128 stands for zero in the data rows.
Some points, each followed by its number:
[176 195  91 154 136 102 174 155 153  68 132 118 110 194 175  82  23 150
  31 150 116  84 114 110] 0
[189 121 148 159 176 108 114  78  83 143  91 142 105  57 140  65 126 104
 137   0 127 165  92 141] 1
[233 118 174 132  79  83  61  39 141 158 134 188 166  48 162 125 171 108
 172  71 167 163 215 130] 2
[ 98 105 145  62 101  83  48  82 151 154  70 175 123 113  93 196 226  85
 206 102 157 141 176  97] 3
[183  82 176 106 152 137 137 103 100 165 118 152 107  48 161 120 167  93
 159 125 139 146  95 144] 4
[114 102 149 104 115 160 114 170 162 151 128 113 163 110  78 119 167 131
 102 122  79 136  93 104] 5
[ 47 143 159  54 174 176  47 203 124 168 109 110 130 170 112 100 124 123
 165 137 134 148 136 202] 6
[167  90 161 121 157 124 136 118  69 137 133 180 124  51 142 102 164  71
 182 139 140 114  87 206] 7
[215 125 141 113 102  69  74  54 141 150 132 173 154 100 167 102 156 121
 172  64 191 141 231 131] 8
[173 102 185 120 151 126 114  91  46 137 148 162  98  90 156  93 174  80
 154 134 149 145  71 167] 9
[166 106  91 167  81 111 162 116 108 131 118 125 174 100 124  77  98 156
 102 123  81 108 170 126] 10
[141 119 193 135 165 157  32 149 119 164 143 129 146 111 121   0  97  82
 181 142 163 119 114 255] 11
[146 190  80 173 126 101 179 116 142  97 169 138  99 181 176  91  43 135
   0 151 159 108 116 126] 12
[117 113 166  77  89  66  55  80 157 170 104 142 132  96 116 175 195 108
 200  71 185 160 214  75] 13
[143 125 125 138 134 150 156 131 131 159 118 136 172  83 115  79 160 123
  95 163 116 129 122  96] 14
[154  90 124 140 169 113 197  85 141  66 137 163 122  94 171 132 107 109
 139 120   0 151  53 139] 15
[118 124 147  68 147 166  85 120  87 163   0 160 116 111 121 192 193  96
 206  90 147 128 115 120] 16
[121 134 127 195  61 164 172 161  89 148  87  78 149 137  88 171  82 182
 150 100  81 130 215 150] 17
[ 62 105 130 119 162 157  82 189 188 168 122 119 104 118 130  80 154 136
 179 140  94 134 149 184] 18
[ 82 132 151 125 169 150 104 104  89 156 123 128  89 104  80 159 158 118
 136 125 122 139  95 120] 19
[ 32 159 195  64 150 164   1 164 143 177 133 105 116 155  98 117 116 124
 173 107 151 108 106 232] 20
[ 66  98  95  90 182 128 163  82 146  98 138 118 117 156 144 180 182 132
 134  98 124 105  43 122] 21
[ 52  86 119  66 155 175 140 201 141  98 142 130  96 122 114 143 187 135
 160 144 108 133  44 106] 22
[165 177  90 158 151 110 147 114 143 116 128 161  95 144 167  84  88 105
  52 170 145 106  98  89] 23
[192 119 129 212  81 126 176  97  64 140 127 126 177  90 132 117 110 179
 133 123  98 152 200 133] 24
[ 82 217  63 147 133 107 161 181 182  75 110  69  63 249 160 173  22 159
  13 141 153  65 117  61] 25
[100  68 255  85 157 143 127 130 140 114 142 130 134 157 127 170 183 148
 132 132 127 128  41 141] 26
[138 135 146 125 158 159  60 143 115 172 149 152 139  90 168  62 129  75
 172 154 178 128 158 254] 27
[108  87 150  88 152 157 122 183 113 176  88 118 184  99  88 135 155 127
 136 144  71 147 123  80] 28
[ 70 181 190  98 150 150   0 185 138 176 105 105 126 131  88 111 114  96
 176 158 139 102 111 207] 29
[183 118 148 158 136 114 126  79 104 155 127 172  99  67 133  84 147 119
 135 141 160 119 130 179] 30
[136  63 177  98 163 194 179 171 120 155 136  90 166 132  92 158 191 104
 124 122 119 151  60  54] 31
[125 121 100 151 173 131 200  40 139  72 149 170 133  95 157 111 165 129
 113 140  98 118  69 134] 32
[120 108 139  95 102  85  41  81 149 177 108 149 146 128 122 165 210 116
 169  73 174 132 230  91] 33
[153  69 105 104 154 119 209  56 112  88 155 154 147 104 156 120 150 126
 113 144 115  98  61 144] 34
[139 146 166 140 168 155  21 131 115 153 138 118 149 118 125  31  69 100
 184 126 168 150 121 246] 35
[121 110 144  68  66 100  30 108 121 154  82 136 143 115 137 185 178 139
 175  82 194 151 244  69] 36
[127  92  89 132 160 131 188  65 147 100 143 156 142 112 170 141 159 129
 153 125 125 116  76 176] 37
[151  88 129 138  80 154 160 193 103 156 103  76 192 106  83 220 108 196
 157 116  86 122 156 113] 38
[146 111 115 114 158 130 166  75 131  63 167 163 130 112 178 113 148 119
 137 117 177 145  47 139] 39
[ 70  96 103 109 141 122 210 124 149  58 154 132 108 166 119 176 161 147
 144 135  86 133  39 111] 40
[218  94 108 196 103 128 137 145 111 125 163 122 199  87 166 147  86 164
 150 103 109  98 180 147] 41
[221 109 101 218  62 110 152  89  93 125  96 108 165  55 112   0 108 166
 151 121 115 142 208 163] 42
[ 69 184  93 148 130  99 166 172 171  74 121  35  46 227 172 109  35 119
   0 160 128 113 139  88] 43
[117 111 176  89  98  84  32  95 164 147  90 131 157 136 135 189 208 112
 189  45 181 149 218  64] 44
[ 96  79 169  55 160 173 149 139  68 149 105 133 105 123 136 185 203 112
 178 122 135 127  92 133] 45
[ 88 102 149 111 136 135 130 182 134 164  99 122 167 125 108 153 184 108
 139 167  77 164  92  74] 46
New points follow, each followed by the numbers of its two nearest points above, nearest first.
[185 115 121 215  79 100 146  98  77 125 136  96 177  88  88 113  75 163
 131 112  97 174 223 179] 24 10
[176  93 149 140 154 167 182 117 125 119 142 114 193  43 126  99 159 101
 139 154 108 138  58  93] 14 4
[218 140 127 203  54 115 174  73  78 155 105 106 166  89 118 132  67 160
 151 116 104 140 221 160] 24 10
[115 119 114 186  72 146 154 162 101 129 124  98 180 125  77 181  88 192
 159  94  93 127 200 120] 17 38
[107  78 101 140  81 152 183 176 130 132 119 109 144 132 130 188  89 157
 128  99 104 149 130 108] 38 17
[176 108 130 122 163 143 123 119 138 169 142 165 151  71 124  53 143 113
  94 164 100 159 140 118] 14 30
[214 134 120 202  87 107 181  93  79 126 129 110 172 122 132 102  81 199
 134 115  71 156 231 183] 24 10
[137 102  87 120 171 124 202  80 151  56 166 180 151  95 141 102 132 128
 137 152  92 126  43 109] 32 34
[ 58 170 155  55 141 147  60 184 150 153 143 107 148 193 110 137 110 123
 138 156 117 116 126 169] 6 29
[127 119 134 173  84 151 100 114 111 133 117  56 151 129  87 178 119 167
 156 132  83 127 241 141] 17 38
[103 135 147  91 115 124  87 123 134 156 126 149  99 135 100 176 215  92
 168  90 149 143 137 101] 3 19
[197 124 105 233  56 109 172  91  62 143 131 145 160  65 108 131  69 175
 152 125  99 138 202 159] 24 10
[104 108 155 106 149 140  83 122 118 152 124 119 110 128  66 112 160  98
 114 145 128 126 122  99] 19 5
[ 67  93 120 102 153 160 115 172 177 172 107 121 135 135  82 130 160 116
 143 160 101 161 106  91] 46 5
[ 94 102 137  67 159 142 168 163  99 161 106 114 103 113 153 154 189 134
 151 117 109 146  60 115] 45 22
[ 62 126 143  86 164 163  49 172 134 131 134 117 122 161 122 106 140 128
 164 132 152 144 116 181] 6 18
[180 132 122 141 160  91 107  81 111 145 143 171  80  69 124  60 127 104
  99 178 146 121 131 146] 30 23
[140 126 122 147  62 128 150 145  89 135 115  87 145 124  86 164 111 181
 138 101 103 160 210 116] 17 38
[107 142 133 163  74 162 156 145  89 133 101  80 149 146  66 184 125 166
 122 127  85 138 209 134] 17 38
[167 184  88 171 138  79 173 133 154  81  98 108 100 171 169  84  51 125
  19 169 147  75 130  80] 0 12
[128 130 110 163  77 157 168 142 112 115 118  79 168 122  77 199 102 190
 146  83  86 155 208 129] 17 38
[ 70  76 124  87 133 141 181 122 126  66 137  96 109 154 118 201 142 133
 110 124  85 127  64 133] 40 21
[133  97 116 124 145 133 176  62 142 121 160 165 130 127 161 141 158 127
 139 134 133 128  69 151] 37 34
[106  90 128  96 175 155 145 100 133  71 137 122 126 117 110 170 171 126
 149 123 125 134  55 106] 21 40
[112 118 116 159  52 138 144 160 109 167 111  90 136 133  56 179 102 169
 122 114  98 141 173 140] 17 38
[170 106 122 127 135 142 163 127 131 104 148 146 172  88 114  60 149 105
  95 182 120 133  46 109] 14 34
[223  85 112 177  82 122 176 141 133 142 150 137 173  69 129 138  49 177
 154 140 104 148 155 146] 41 24
[201 115 112 225  63  99 152 105  82 143 130 107 180  72 112 121  85 179
 124 121  74 145 190 191] 24 10
[186 125 147 196  73 125 164  89  98 131 133 154 151  87 133  88  87 161
 165 117 123 167 176 152] 24 10
[177  80 140 129 154 149 157  91 114 107 141 128 142  77 107  86 138 129
 100 164 117 154 106  90] 14 34
[104 111 173  96 165 155 144 144  93 144  91 126 107 127 131 189 176 147
 171 112  98 136  86 106] 45 19
[146 105 120 145 172 155 134 147 131 165 150 166 163 101 134  77 147 101
 131 161 113 149  84 134] 14 5
[135  92 163  72 151 130 120 124 119 176 104 118 111 104 108 187 198 102
 186  95 149 159  93  89] 45 19
[ 98 115 136  97 147 151  94 137  98 147 112 110  92 127  96 125 186 124
 105 139 108 173  79 118] 19 5
[ 63 105  88  99 148 150 162  97 161  93 121 130  84 161 127 169 164 140
 151 103 120 118  70 122] 21 40
[197 131 132 166 161  94 115  71 110 151 154 152 115  56 112  41 124 117
 121 176 140 170 157 145] 30 14
[128 106 103 135 177 115 192 105 133  73 153 170 117 114 124 136 159 118
 110 149 112 139  40 112] 32 34
[187 124 131 228  62 124 169 107  90 148 154 130 180  73 119 105  75 173
 140 124  80 143 228 161] 24 10
